In the rows, 128 means zero.
Rotation paths and how fast each direction turns (degrees each step)
Each turn is a multiple of 5 degrees from 10 to 175, or 0.
Each row of a path follows its step; steps can be skipped.
Path 1:
step 0: [117,177,125,134,143,125,137,136,119,92,152,115,144,104,133,134,86,158,133,138,119,112,139,149,109,133,132,136]
step 1: [120,116,114,116,140,123,148,147,115,147,110,142,137,126,119,144,93,160,91,150,101,129,129,143,148,100,101,117]
step 2: [99,152,130,100,159,125,145,125,155,113,109,128,115,120,125,131,140,127,86,141,168,130,105,129,150,118,142,127]
step 3: [150,137,112,86,154,95,144,144,122,115,114,128,108,122,135,124,133,146,153,133,145,106,171,141,139,144,136,136]
step 4: [101,110,122,102,126,126,110,129,114,112,123,157,155,109,156,114,93,136,149,113,132,104,125,120,171,108,124,138]
step 5: [91,162,168,118,129,137,120,124,102,140,120,124,143,110,136,132,109,157,134,159,139,126,114,160,129,149,149,123]
step 6: [130,123,118,129,152,122,121,172,132,138,142,111,121,98,139,163,106,149,113,159,134,136,140,148,125,106,116,160]
step 7: [126,151,136,111,139,115,150,124,144,108,127,156,123,121,119,134,113,131,101,132,149,93,105,135,141,116,71,135]
step 8: [132,175,101,120,143,107,137,133,98,91,93,127,131,151,135,121,121,145,112,137,142,132,142,143,153,124,148,119]
[121,118,141,132,125,130,118,134,117,143,135,133,128,121,139,123,129,125,142,127,142,120,130,128,132,139,135,139] -> 55
[131,134,123,133,121,124,136,137,118,104,129,134,139,133,128,115,124,116,137,120,126,118,134,128,130,136,118,132] -> 90
[119,129,131,123,148,130,131,133,115,122,129,127,119,128,132,112,129,142,136,138,131,133,122,117,124,116,117,127] -> 0
[137,131,124,115,125,128,109,110,130,119,120,127,128,130,137,126,128,133,151,121,127,131,127,131,132,124,133,123] -> 70
[123,127,131,125,131,135,132,139,130,128,115,124,128,132,135,121,129,113,129,126,132,152,118,149,128,133,130,127] -> 110
Path 2:
step 0: [150,152,123,94,112,125,157,102,149,147,150,123,138,158,83,134,159,111,134,137,139,130,104,103,111,128,170,128]
step 1: [109,117,77,146,105,136,117,159,115,113,147,177,144,119,145,105,149,149,119,120,134,130,132,135,117,103,87,141]
step 2: [110,130,146,124,132,130,138,142,145,122,95,105,137,135,128,108,94,112,174,158,100,95,108,123,113,112,173,141]
step 3: [119,139,109,112,124,116,147,134,97,143,108,130,149,89,106,142,128,125,65,115,163,128,160,96,133,119,127,121]
step 4: [152,135,133,143,113,120,171,119,174,111,149,106,127,120,119,91,147,141,168,118,113,145,116,144,139,92,116,104]
step 5: [78,114,80,155,153,150,119,115,95,116,151,104,131,114,143,136,112,110,114,151,134,116,144,150,136,131,138,154]
step 6: [161,116,187,132,123,125,137,135,109,156,91,117,117,91,151,101,127,106,136,143,118,145,134,120,110,129,133,93]
step 7: [108,159,133,99,142,114,164,131,130,125,180,117,133,147,112,161,129,136,92,136,149,165,128,153,146,133,134,125]
step 8: [141,98,103,143,125,102,101,91,121,136,140,156,96,133,154,76,160,116,146,144,113,147,120,125,129,112,115,136]
[122,132,130,130,137,124,121,112,133,134,130,131,122,126,121,138,129,129,126,141,112,123,135,126,138,114,141,143] -> 135
[143,124,140,121,135,132,138,112,125,128,127,119,125,138,136,114,131,132,130,121,128,117,118,126,116,119,134,136] -> 175
[122,113,122,115,116,128,124,122,120,134,129,121,124,126,113,135,119,136,122,127,140,127,124,147,121,124,130,134] -> 160
[117,140,151,123,121,126,135,131,124,137,114,131,121,122,133,131,116,114,125,128,135,118,129,128,130,132,123,135] -> 100
[136,129,133,105,136,120,136,133,119,132,124,120,132,128,115,130,123,135,126,123,120,143,135,114,135,130,126,127] -> 100
[124,133,121,119,128,132,128,131,138,123,113,150,141,126,115,122,132,130,132,122,126,126,123,126,116,132,132,142] -> 35
Path 3:
step 0: [135,116,104,131,130,133,89,141,147,134,166,153,94,95,161,122,154,123,119,114,109,128,112,150,135,127,150,103]
step 1: [117,102,90,107,165,137,109,125,151,145,93,132,132,94,132,117,119,103,137,117,123,99,101,127,109,150,106,126]
step 2: [150,119,111,98,134,147,123,108,154,168,149,112,110,115,128,127,181,152,143,123,151,101,120,125,126,120,134,146]
step 3: [95,147,97,90,165,110,139,141,139,117,148,144,137,106,144,112,152,132,122,131,141,114,113,94,159,134,124,118]
step 4: [107,110,125,123,143,130,137,109,112,161,159,139,96,131,144,150,132,109,137,108,137,104,84,107,111,127,158,103]
step 5: [134,117,112,134,168,178,123,128,144,148,147,140,107,118,166,86,125,123,129,126,125,151,115,99,132,133,106,126]
step 6: [130,127,99,111,140,135,125,139,157,157,150,120,111,109,118,104,109,143,96,128,154,104,90,163,120,135,139,100]
step 7: [152,126,142,94,170,104,91,124,144,153,143,140,143,91,143,113,130,138,124,107,119,118,112,98,110,138,134,140]
step 8: [98,120,104,105,131,112,132,134,134,161,167,102,119,137,165,115,132,120,145,137,134,86,109,129,125,137,107,159]
[127,128,125,123,120,128,129,116,147,127,132,130,111,143,132,117,128,127,125,131,132,134,136,128,136,115,118,142] -> 120
[142,120,122,120,126,122,113,130,133,129,119,126,133,118,121,115,130,132,119,129,128,115,138,139,114,131,125,140] -> 65
[134,124,142,134,135,132,122,131,136,127,133,136,134,128,135,127,151,130,124,124,124,146,130,128,126,132,144,140] -> 155
[130,128,124,127,147,116,117,117,127,137,116,134,128,142,131,137,116,116,138,123,124,129,132,128,125,124,140,132] -> 115
[121,102,125,138,129,142,134,131,133,127,120,120,122,123,133,124,124,121,139,144,119,129,131,128,121,125,133,127] -> 90
Path 4:
step 0: [118,106,110,117,127,126,111,143,183,160,96,105,146,175,136,132,135,116,131,160,153,133,127,128,129,109,154,136]
step 1: [138,103,128,129,112,105,101,121,127,88,158,113,145,151,88,162,153,161,143,110,115,147,121,126,155,112,124,123]
step 2: [162,166,106,104,155,100,123,137,153,139,135,99,170,153,158,136,121,121,105,153,127,141,115,102,130,122,143,135]
step 3: [150,145,127,83,126,123,101,114,125,102,133,169,134,148,91,139,130,110,157,99,114,119,105,133,161,109,126,115]
step 4: [168,144,121,95,137,147,140,146,136,158,121,125,138,138,129,108,115,173,85,147,91,136,120,137,141,123,154,142]
step 5: [142,112,121,127,106,118,84,156,141,117,112,161,119,137,104,118,120,112,172,154,118,111,98,154,130,99,147,148]
step 6: [122,86,148,118,114,123,117,148,142,148,123,102,147,156,133,144,123,165,79,130,115,112,138,133,168,111,147,128]
step 7: [135,118,103,140,146,102,65,138,134,103,153,117,149,123,142,148,119,136,158,155,114,136,90,139,117,115,132,118]
step 8: [137,124,117,81,134,102,140,135,141,133,144,124,160,134,142,153,132,115,109,106,135,86,139,116,169,118,159,104]
[121,122,120,134,133,130,123,130,132,124,134,114,135,128,140,138,152,126,132,131,131,128,141,141,130,117,126,121] -> 55
[126,136,144,118,136,133,133,136,141,128,128,116,138,127,125,122,131,140,122,130,134,108,138,120,119,128,128,131] -> 170
[123,154,125,114,118,143,129,126,122,124,134,137,129,126,133,128,136,119,124,128,117,127,132,137,128,130,133,137] -> 60
Path 5:
step 0: [107,88,107,74,112,115,106,114,127,153,116,89,131,146,101,132,84,123,152,121,119,127,142,133,126,130,116,113]
step 1: [141,171,97,148,130,141,113,113,150,106,137,109,146,130,136,112,136,131,164,123,129,129,171,122,174,91,129,118]
step 2: [151,138,140,96,162,113,146,126,76,85,89,120,127,119,113,117,165,121,104,130,149,135,133,136,127,118,101,121]
step 3: [120,119,132,113,126,134,116,134,118,98,135,185,117,127,141,148,120,87,147,79,102,133,104,149,148,147,148,135]
step 4: [123,119,112,112,120,146,138,125,144,164,96,147,119,130,132,93,136,122,162,187,136,104,108,166,136,136,140,143]
step 5: [139,118,114,131,118,158,90,114,115,161,120,105,123,112,69,134,106,131,134,106,139,118,112,114,145,107,117,87]
step 6: [132,168,157,155,138,164,152,130,152,104,114,124,121,98,142,117,148,119,153,106,142,104,165,95,137,131,108,123]
step 7: [141,128,109,90,151,111,149,162,92,127,128,119,94,128,140,138,132,99,109,124,146,130,127,127,110,184,100,110]
step 8: [118,140,93,140,92,139,101,110,123,126,134,177,146,119,172,136,100,114,144,132,125,155,113,122,137,159,148,114]
[135,139,119,124,137,140,135,124,134,114,136,113,133,125,118,128,125,134,130,128,122,116,123,115,122,115,117,129] -> 80
[116,141,136,129,138,129,119,130,134,130,127,108,131,117,128,121,137,130,118,117,134,127,137,139,132,126,137,115] -> 80
[126,128,123,133,122,119,134,128,145,123,135,130,120,110,132,131,149,123,144,136,129,128,133,125,129,121,136,133] -> 145
[127,130,120,130,130,126,147,134,124,127,124,136,151,128,124,134,126,113,123,127,129,128,125,138,124,114,140,121] -> 55
[124,141,125,137,124,121,126,127,124,124,129,135,117,133,109,106,121,125,128,135,129,140,130,119,124,121,137,121] -> 95
[145,130,125,129,128,136,121,147,130,125,134,110,130,137,131,128,125,121,136,144,131,137,123,133,133,135,140,128] -> 110
Path 6:
step 0: [138,106,130,107,140,124,131,171,106,123,159,131,150,189,135,132,126,125,142,141,124,135,123,96,169,161,112,170]
step 1: [129,129,131,133,136,129,136,115,104,173,117,83,164,102,127,131,102,173,119,128,97,76,109,121,147,153,112,132]
step 2: [118,117,138,124,119,103,134,129,143,118,126,115,146,165,153,97,103,116,126,104,139,143,88,180,150,176,124,171]
step 3: [146,115,137,144,172,110,89,151,122,151,115,126,137,106,160,155,119,147,94,156,131,129,103,113,160,173,153,112]
step 4: [145,166,141,116,155,102,141,133,158,123,132,104,117,120,115,105,151,119,134,139,128,88,112,148,174,143,128,189]
step 5: [132,115,150,111,147,132,114,159,80,140,117,100,105,179,154,136,120,164,115,163,124,147,130,111,140,152,107,161]
step 6: [151,140,125,112,157,125,151,150,147,150,154,120,167,117,126,127,97,172,125,102,118,74,131,136,126,171,110,149]
step 7: [122,115,129,125,84,130,105,129,140,139,107,100,150,137,142,124,110,126,115,133,114,166,114,141,182,175,102,172]
step 8: [166,132,161,162,148,82,142,152,107,138,138,115,136,119,141,136,114,150,130,114,135,123,82,111,148,174,161,115]
[133,129,111,110,131,130,127,127,133,127,126,139,147,114,130,135,131,133,130,139,121,117,130,126,139,123,132,125] -> 130
[125,129,136,126,137,122,129,134,115,122,143,144,127,126,139,134,112,128,143,137,131,136,133,125,125,137,130,120] -> 135
[134,139,131,125,123,123,138,127,122,123,137,124,118,128,130,133,143,110,122,137,121,124,122,106,132,132,135,128] -> 80
[130,131,143,114,131,125,134,133,134,135,127,140,127,125,114,113,125,127,134,115,117,124,125,128,122,130,146,133] -> 160
[122,112,128,127,129,138,119,131,118,143,110,130,123,120,134,124,138,126,131,136,115,138,133,120,125,139,128,127] -> 160
Path 7:
step 0: [111,148,104,115,106,133,93,103,116,131,123,132,145,122,110,131,124,135,93,169,119,148,123,137,116,162,145,109]
step 1: [131,137,98,130,159,135,112,107,132,133,136,133,120,126,162,109,133,112,101,157,89,114,156,136,123,135,164,125]
step 2: [161,92,106,159,150,145,134,136,110,150,144,128,129,139,120,119,160,137,113,166,139,128,130,147,136,141,145,140]
step 3: [137,104,137,124,128,82,121,109,107,140,129,131,155,117,129,148,131,134,109,165,149,126,124,167,129,104,155,126]
step 4: [178,140,130,104,128,93,131,114,104,109,118,117,110,125,143,135,131,128,106,145,124,84,127,145,117,146,128,123]
step 5: [143,138,120,132,115,120,124,111,109,134,138,101,130,132,94,115,130,124,102,115,117,131,113,165,116,188,146,127]
step 6: [119,131,121,116,144,126,131,93,129,162,127,153,138,137,130,99,129,98,115,112,118,109,143,178,127,131,155,109]
step 7: [161,131,101,126,128,151,137,127,96,157,109,163,121,155,129,119,147,115,124,156,133,113,110,143,155,136,123,103]
step 8: [122,147,108,145,110,113,101,112,95,148,108,111,156,126,131,149,136,111,105,170,119,153,117,146,141,123,128,114]
[125,136,124,119,109,117,125,126,116,122,127,127,114,133,126,122,117,129,141,149,131,131,130,125,127,121,125,125] -> 90
[121,117,129,133,123,125,127,127,132,130,132,126,128,128,110,138,119,123,125,134,125,141,103,123,135,136,140,128] -> 140
[129,119,125,124,122,132,125,144,132,132,144,139,125,137,136,121,131,113,141,126,124,136,131,139,117,133,138,133] -> 80
[134,139,137,127,122,126,115,136,120,116,126,137,134,125,144,142,133,131,123,127,120,133,114,125,119,132,127,115] -> 90
[140,117,121,121,140,136,133,131,125,128,130,125,106,136,137,131,121,127,127,127,120,116,115,120,132,130,118,124] -> 135
Path 8:
step 0: [112,142,134,128,118,166,126,85,162,119,155,121,143,137,130,162,130,143,143,142,115,104,99,105,105,118,111,123]
step 1: [141,172,153,139,101,140,128,128,110,97,124,110,150,108,129,103,106,145,99,122,127,109,114,128,135,143,157,92]
step 2: [121,153,140,142,123,126,154,86,124,159,138,149,143,96,112,153,121,105,108,140,142,133,123,103,163,119,99,126]
step 3: [124,133,137,79,142,96,115,114,126,116,103,131,130,107,148,123,117,80,100,108,126,122,117,124,125,159,151,111]
step 4: [160,108,120,141,129,101,131,96,162,146,135,158,154,137,139,120,144,132,132,92,121,105,112,105,128,139,92,141]
step 5: [120,111,148,121,102,113,134,152,140,138,108,109,165,97,175,115,113,150,118,111,143,135,129,151,108,147,144,149]
step 6: [142,148,119,115,105,140,125,128,162,187,157,134,129,156,136,122,91,126,136,122,138,143,130,146,142,116,98,133]
step 7: [101,141,127,94,91,131,92,116,105,94,143,125,106,113,149,133,113,137,147,106,126,145,139,147,131,159,133,149]
step 8: [157,121,163,150,106,141,111,101,143,106,126,109,128,157,97,127,108,110,156,115,129,156,111,109,134,122,93,134]
[127,132,132,127,120,148,129,129,116,114,143,121,126,132,112,140,125,128,122,125,134,135,119,123,121,130,125,119] -> 45
[137,122,142,139,123,130,142,127,118,122,123,122,130,115,129,126,142,133,133,130,134,139,134,131,142,137,117,138] -> 120
[129,122,122,134,146,130,129,148,120,129,124,138,123,135,113,134,141,135,135,138,129,130,137,132,125,127,138,125] -> 0
[130,127,133,130,136,125,130,132,122,113,126,140,116,116,142,137,116,134,120,128,121,128,117,148,122,126,126,129] -> 175
[132,124,126,129,119,132,128,143,121,132,134,148,134,134,144,124,128,114,125,120,136,137,132,121,116,134,124,135] -> 35
[135,134,128,119,137,133,117,130,136,128,139,124,112,127,134,133,141,121,125,133,117,131,123,121,133,147,129,141] -> 95
Path 9:
step 0: [99,152,103,167,140,130,95,105,88,104,167,117,154,117,145,123,148,114,102,116,108,137,121,106,111,129,88,149]
step 1: [136,139,84,112,126,116,156,130,118,155,144,85,103,131,108,141,153,152,160,127,111,76,100,104,126,156,112,127]
step 2: [136,138,155,131,143,136,103,86,113,150,168,122,103,102,159,128,136,153,107,160,163,140,83,116,152,123,135,153]
step 3: [139,138,97,141,103,142,141,161,89,124,97,95,163,120,138,127,156,111,131,163,152,113,116,114,128,125,104,178]
step 4: [114,121,141,146,123,110,190,88,112,101,162,121,124,101,136,142,123,163,160,126,114,126,110,155,139,145,106,161]
step 5: [158,147,120,114,109,128,120,149,114,93,131,116,96,104,131,129,151,107,128,107,131,127,89,107,194,126,170,152]
step 6: [60,104,136,142,128,124,109,117,84,150,132,94,141,126,122,122,127,98,148,135,117,136,118,150,143,107,131,177]
step 7: [152,134,100,138,122,121,120,144,84,110,141,138,127,117,107,202,122,157,160,126,95,139,112,111,119,133,138,146]
step 8: [123,84,134,103,172,96,124,99,112,104,144,90,120,144,141,129,142,119,132,149,123,150,111,83,173,141,123,126]
[130,123,128,141,137,126,126,136,131,119,128,120,127,132,117,122,130,147,120,134,123,121,116,139,142,126,132,113] -> 110
[143,119,123,123,137,122,126,123,122,136,123,122,125,132,123,129,122,142,126,150,144,137,133,120,119,131,124,132] -> 60
[128,129,115,135,121,115,122,116,142,126,142,136,131,135,136,132,114,130,131,131,133,129,117,139,123,115,133,133] -> 155
[122,139,136,120,122,133,124,127,148,122,134,111,130,127,127,135,126,136,122,135,127,134,140,115,139,120,134,133] -> 120
[119,127,125,122,131,116,127,127,129,136,112,119,135,131,136,120,114,129,143,128,126,110,133,125,140,123,118,127] -> 145
Path 10:
step 0: [112,140,129,138,124,132,114,138,107,129,114,106,112,150,140,120,115,104,138,106,61,131,121,101,143,145,162,150]
step 1: [122,93,139,93,100,149,116,135,118,131,130,119,135,125,120,166,97,133,122,135,119,139,133,132,130,169,118,77]
step 2: [160,125,149,133,107,81,138,110,155,129,143,155,154,123,158,115,133,103,147,127,138,118,120,104,145,159,113,116]
step 3: [122,127,104,110,113,111,153,149,130,114,82,108,133,119,124,106,154,101,145,106,153,129,129,138,101,94,114,103]
step 4: [123,131,119,153,155,107,165,145,95,125,137,134,133,148,134,144,139,163,124,156,146,122,131,158,104,139,92,157]
step 5: [117,127,132,164,156,118,119,108,116,115,136,100,92,142,118,107,123,116,107,106,95,85,104,145,138,118,144,134]
step 6: [121,103,127,94,156,173,141,107,125,137,149,124,140,126,105,144,124,136,75,111,135,130,151,125,127,143,145,103]
step 7: [147,150,125,139,121,123,130,75,149,157,147,127,140,149,142,112,110,122,139,117,131,157,139,80,135,149,125,148]
step 8: [146,123,108,117,77,147,122,157,122,164,112,102,94,132,122,121,119,118,140,121,144,142,126,112,125,88,119,103]
[126,142,144,133,123,128,119,129,130,137,114,127,127,138,113,115,133,121,133,113,119,119,122,128,124,124,128,124] -> 145
[128,143,123,127,133,134,131,124,127,133,112,132,128,114,119,138,122,136,127,132,139,119,121,125,128,150,120,130] -> 140
[139,147,136,127,134,116,127,129,118,128,143,137,120,128,123,123,129,128,128,135,129,138,141,133,117,139,133,119] -> 145
[139,129,124,120,137,119,127,134,140,119,125,132,118,139,119,134,132,135,135,122,136,135,126,111,136,120,115,122] -> 70
[118,132,128,112,125,138,139,135,117,123,126,120,114,128,126,128,139,120,131,128,140,127,124,126,135,127,147,118] -> 140
[141,123,133,113,132,129,117,125,137,130,128,127,118,135,136,127,131,130,120,135,123,121,113,148,136,136,127,122] -> 90
Path 11:
step 0: [125,133,158,157,135,176,122,177,107,119,131,129,151,127,100,122,119,135,121,121,141,148,117,150,75,113,126,107]
step 1: [126,107,142,131,122,135,106,118,113,151,101,132,180,144,128,103,146,116,136,101,97,111,100,98,160,97,156,131]
step 2: [136,132,116,106,99,143,114,105,111,150,133,183,116,152,117,120,104,131,104,111,148,142,105,172,128,142,135,89]
step 3: [115,150,142,127,108,139,114,132,196,155,138,128,131,85,108,132,143,102,109,131,104,103,103,130,122,129,155,132]
step 4: [116,115,152,115,174,111,142,134,135,130,119,132,134,165,106,151,77,127,98,133,140,137,88,149,113,111,138,154]
step 5: [153,98,161,74,124,121,121,146,120,134,132,113,132,118,112,107,146,82,98,147,125,116,155,121,151,109,130,105]
step 6: [130,161,142,117,138,136,147,136,101,103,124,128,98,115,125,106,153,139,92,94,114,180,92,150,121,120,142,135]
step 7: [109,109,153,149,127,179,124,139,146,99,116,146,147,147,138,137,157,71,140,132,111,125,118,129,110,104,123,106]
step 8: [117,114,130,120,118,149,108,92,120,120,114,109,136,165,128,153,127,168,92,108,133,127,106,122,167,113,172,109]
[138,132,129,114,130,118,138,124,131,139,120,138,122,120,131,137,126,122,119,141,124,123,133,138,120,118,129,145] -> 45
[134,126,135,151,117,120,119,128,131,139,114,128,134,127,136,125,121,124,126,129,135,137,135,139,132,135,141,129] -> 45
[125,118,133,123,121,121,136,132,148,121,147,130,130,130,126,124,109,136,125,130,118,135,135,127,132,134,134,134] -> 60
[127,121,120,134,128,131,120,138,138,134,125,116,122,134,133,143,123,128,129,133,117,138,122,118,106,119,132,122] -> 100
[111,121,134,119,140,134,123,131,128,133,129,130,132,119,133,126,124,122,120,114,123,128,127,145,129,117,142,116] -> 0
[128,130,135,130,150,111,126,143,127,133,130,118,132,120,124,123,126,130,115,139,139,129,129,120,129,132,120,120] -> 65
Path 12:
step 0: [154,116,129,149,151,156,98,134,144,102,114,114,134,121,131,115,105,148,92,67,130,124,128,130,103,88,133,139]
step 1: [134,136,127,191,105,122,126,126,163,137,140,146,127,125,127,77,116,142,144,108,128,135,90,110,118,126,139,165]
step 2: [148,141,125,121,155,119,141,111,120,128,147,158,86,102,123,97,107,142,150,83,170,114,119,152,129,164,135,128]
step 3: [110,114,150,121,138,124,149,100,125,90,114,112,123,125,148,71,128,159,111,126,103,117,140,132,122,183,140,129]
step 4: [130,94,133,131,128,140,132,132,162,121,138,154,145,106,123,131,102,149,135,115,92,149,160,156,74,155,108,116]
step 5: [191,127,130,150,126,145,136,114,159,92,132,117,143,154,132,114,99,121,174,145,123,147,153,137,140,136,119,136]
step 6: [160,58,121,129,115,148,105,102,152,127,143,129,108,113,131,143,108,133,136,143,141,94,110,137,155,148,143,141]
step 7: [131,95,140,134,152,115,103,148,121,95,96,102,100,127,131,125,78,107,118,97,105,128,105,143,133,131,142,159]
step 8: [135,115,134,138,120,147,135,101,165,105,103,138,134,120,114,110,145,124,120,85,123,127,90,141,83,97,138,166]
[139,138,140,129,122,120,122,125,120,123,122,122,142,147,135,115,135,126,129,121,117,120,131,135,138,126,134,131] -> 155
[128,125,134,121,129,138,126,130,126,132,131,134,124,134,112,121,127,129,136,122,109,135,138,110,117,114,135,133] -> 95
[110,125,142,123,135,131,116,134,128,112,136,130,135,132,134,128,123,124,107,130,127,129,128,131,116,127,121,135] -> 95
[130,141,128,131,118,129,131,126,136,133,130,137,136,121,131,121,117,126,134,143,136,131,135,141,121,109,129,142] -> 95
